These are runs of 4 systems, one row a step. Runs of the same system follow the same rule from any start.
In the rows, zero is written as 100.
seq 1, Y (6 x 48):
111	63	108	106	94	117	76	99	111	105	93	87	91	84	95	49	49	104	124	108	75	104	108	102	75	111	131	111	86	98	103	113	106	106	98	97	143	123	133	94	103	77	95	84	100	92	74	83
70	107	105	80	95	98	103	98	127	97	105	80	97	99	102	71	62	60	122	109	77	86	102	104	76	73	118	139	101	126	99	117	95	108	68	92	128	136	142	62	86	72	91	106	97	90	106	100
66	133	116	67	78	87	135	109	141	88	113	94	87	119	105	135	110	56	102	96	87	70	92	107	89	63	82	134	119	124	92	94	85	106	76	95	80	116	102	74	76	85	93	128	98	98	135	115
110	132	119	79	57	97	137	116	118	84	106	113	85	111	105	164	137	87	84	92	108	81	98	98	113	92	59	94	118	88	81	64	91	88	99	107	65	74	51	105	89	115	114	122	92	114	139	109
153	88	111	113	60	117	103	101	88	86	86	118	79	91	95	137	117	133	79	88	120	102	114	98	114	140	90	64	104	67	79	69	103	75	127	117	81	52	54	136	115	128	119	87	94	129	107	92
150	53	80	112	93	126	70	84	92	90	78	103	88	74	90	76	64	140	99	103	99	125	133	104	104	143	136	82	90	82	88	91	128	77	117	119	127	70	105	141	118	111	118	59	116	118	69	65
seq 2, R:
62	133	99	80	112	67	136	100	99	104	115	89	108	135	97	130	119	69	101	103	119	82	88	84	120	65	74	103	117	112	108	104	88	106	84	92	68	105	98	87	75	91	87	119	97	90	116	118
89	113	112	71	99	67	125	91	101	93	100	73	89	164	80	120	79	98	96	96	121	74	79	60	141	81	82	83	120	87	116	86	107	94	92	114	75	82	86	116	78	88	92	91	99	89	88	79
113	73	98	92	100	89	98	88	96	93	81	78	85	142	82	94	49	129	95	102	114	104	103	71	130	108	96	83	110	76	99	91	120	89	105	116	99	72	92	145	94	89	104	55	106	112	68	68
118	61	66	112	116	118	87	87	100	98	82	108	94	85	107	93	49	125	107	119	103	126	131	120	111	117	95	105	110	81	70	109	123	80	104	111	117	92	123	132	121	81	110	42	110	113	73	89
96	95	49	104	106	130	93	102	120	85	91	128	104	56	123	108	79	87	102	124	90	132	133	146	94	104	106	149	113	110	49	108	105	89	80	88	109	113	133	89	124	86	118	72	111	119	113	114
74	133	69	70	96	112	121	100	137	77	116	113	96	77	118	139	123	51	103	108	87	102	111	126	85	74	108	152	114	139	69	100	86	92	59	83	88	116	128	69	93	106	104	127	112	113	146	119
seq 3, V (6 x 48):
76	105	87	100	149	69	109	86	61	116	101	89	127	143	89	89	103	119	99	105	132	107	79	78	149	96	73	83	103	86	120	112	109	107	106	95	78	97	101	114	101	93	87	83	105	86	74	101
96	103	118	97	117	67	112	93	78	111	96	80	101	161	78	101	88	121	94	90	126	84	76	59	135	91	72	64	110	77	131	94	106	106	111	103	78	86	84	123	93	88	88	86	95	87	73	92
95	100	137	77	82	67	126	102	105	100	94	70	79	160	78	112	70	99	105	99	112	60	74	66	130	79	72	80	111	70	113	82	113	99	96	116	94	88	79	116	77	73	92	83	87	97	82	77
77	108	137	64	80	63	133	103	139	94	97	64	68	160	92	112	45	71	113	104	88	50	80	80	104	63	71	107	120	88	98	91	108	105	82	108	104	108	97	105	78	57	83	81	88	97	93	81
57	105	128	80	97	78	118	111	136	103	95	66	92	136	103	80	42	65	125	112	67	63	82	93	84	60	85	130	107	104	109	120	98	122	75	99	126	142	126	78	83	46	76	89	91	78	92	93
70	89	147	115	108	82	89	105	113	122	97	72	104	110	97	42	58	89	131	103	70	77	78	106	67	74	106	108	89	100	140	141	92	131	89	82	146	157	131	54	92	53	71	94	76	70	77	104
seq 4, K:
105	88	96	106	107	119	78	101	97	108	103	109	105	69	103	66	100	100	106	99	88	114	118	107	83	118	142	107	94	115	107	114	102	102	101	93	125	111	123	78	102	105	108	110	106	96	104	92
115	90	96	84	93	120	89	96	99	96	103	94	102	82	93	82	100	91	100	92	95	107	112	94	89	113	149	108	96	117	105	103	105	89	99	99	117	90	121	94	90	116	114	112	114	104	109	82
115	97	89	72	87	106	98	83	102	87	100	91	88	100	82	95	93	99	97	94	104	101	111	79	106	108	139	101	97	113	104	87	109	82	90	110	101	76	103	113	83	116	111	112	119	109	102	72
107	96	79	79	102	100	101	81	96	90	99	91	93	121	87	106	97	108	96	103	118	100	111	72	133	102	117	94	107	108	101	84	114	79	95	111	87	66	101	126	90	113	107	95	118	111	95	73
96	99	67	88	116	96	105	88	87	94	95	102	103	117	93	119	91	113	95	109	127	111	111	89	141	97	93	99	110	95	84	95	120	86	95	105	83	77	102	127	105	101	105	78	118	114	92	86
90	106	54	96	123	101	104	89	91	96	99	115	109	99	106	133	107	104	93	117	125	124	110	108	130	102	80	114	114	102	75	96	107	87	95	100	79	88	97	113	116	104	109	84	112	109	105	109

Name the system that made each run.
seq 5:
130	73	102	114	99	114	78	98	94	107	87	99	94	79	102	66	82	122	105	102	90	106	112	108	85	126	126	93	88	92	102	102	102	97	111	98	131	99	106	107	112	97	109	85	96	95	85	85
105	93	94	133	104	123	74	103	100	115	100	125	108	57	119	75	101	109	108	106	82	120	111	128	76	113	109	117	92	104	95	115	93	107	111	85	116	121	112	82	125	100	98	96	99	95	103	116
87	124	102	117	107	105	98	112	102	107	114	116	108	71	116	104	135	87	101	101	90	108	102	123	71	97	89	121	104	115	96	114	80	103	90	74	96	123	106	60	110	100	100	127	85	89	125	129

R
seq 6:
104	99	147	94	59	95	110	119	132	97	93	86	79	108	102	99	78	83	108	93	72	63	92	107	68	81	96	109	105	88	97	95	90	107	98	103	119	123	97	85	86	74	94	107	76	99	114	93
118	104	146	88	43	106	112	119	135	81	96	91	73	95	99	112	89	87	98	85	74	70	98	112	66	93	96	102	108	91	87	83	88	96	100	107	109	102	88	95	89	96	104	112	85	107	123	98
140	101	129	85	45	119	109	111	135	74	88	106	68	80	99	121	82	95	89	84	85	77	112	117	75	104	106	104	109	83	76	72	99	89	105	114	109	83	81	112	97	106	123	105	99	125	122	85

Y
seq 7 (3 x 48):
84	91	86	74	124	75	112	77	93	99	98	65	96	153	86	94	55	106	107	104	120	87	92	65	144	88	93	92	104	87	108	101	120	96	91	113	97	87	112	131	87	83	90	75	107	105	66	72
95	73	72	94	119	96	98	84	103	102	82	79	89	129	99	88	35	119	105	116	110	112	112	100	128	96	85	108	113	85	79	105	125	92	94	111	112	94	126	136	108	67	103	39	114	105	62	81
89	90	55	102	124	109	102	95	120	88	86	101	94	82	112	108	45	98	109	125	101	121	124	138	106	95	84	142	125	95	56	111	116	84	80	97	112	111	135	113	124	66	106	44	107	115	83	98

R
seq 8, 3 rows:
87	114	116	108	87	98	102	113	112	104	108	103	104	82	110	97	112	78	108	97	82	99	100	115	75	92	103	116	103	113	106	110	79	110	95	85	108	126	105	67	102	96	100	127	88	84	122	116
104	117	119	117	81	106	105	121	112	105	103	114	99	83	122	122	123	92	96	91	91	97	100	124	79	99	77	108	111	91	89	95	84	99	108	89	97	114	84	78	106	95	105	115	78	101	128	119
118	98	120	121	82	110	102	123	108	94	91	116	85	81	114	131	113	114	99	100	94	96	104	125	88	110	68	88	109	71	82	92	90	92	118	98	103	101	76	105	115	99	108	88	81	107	115	112

Y
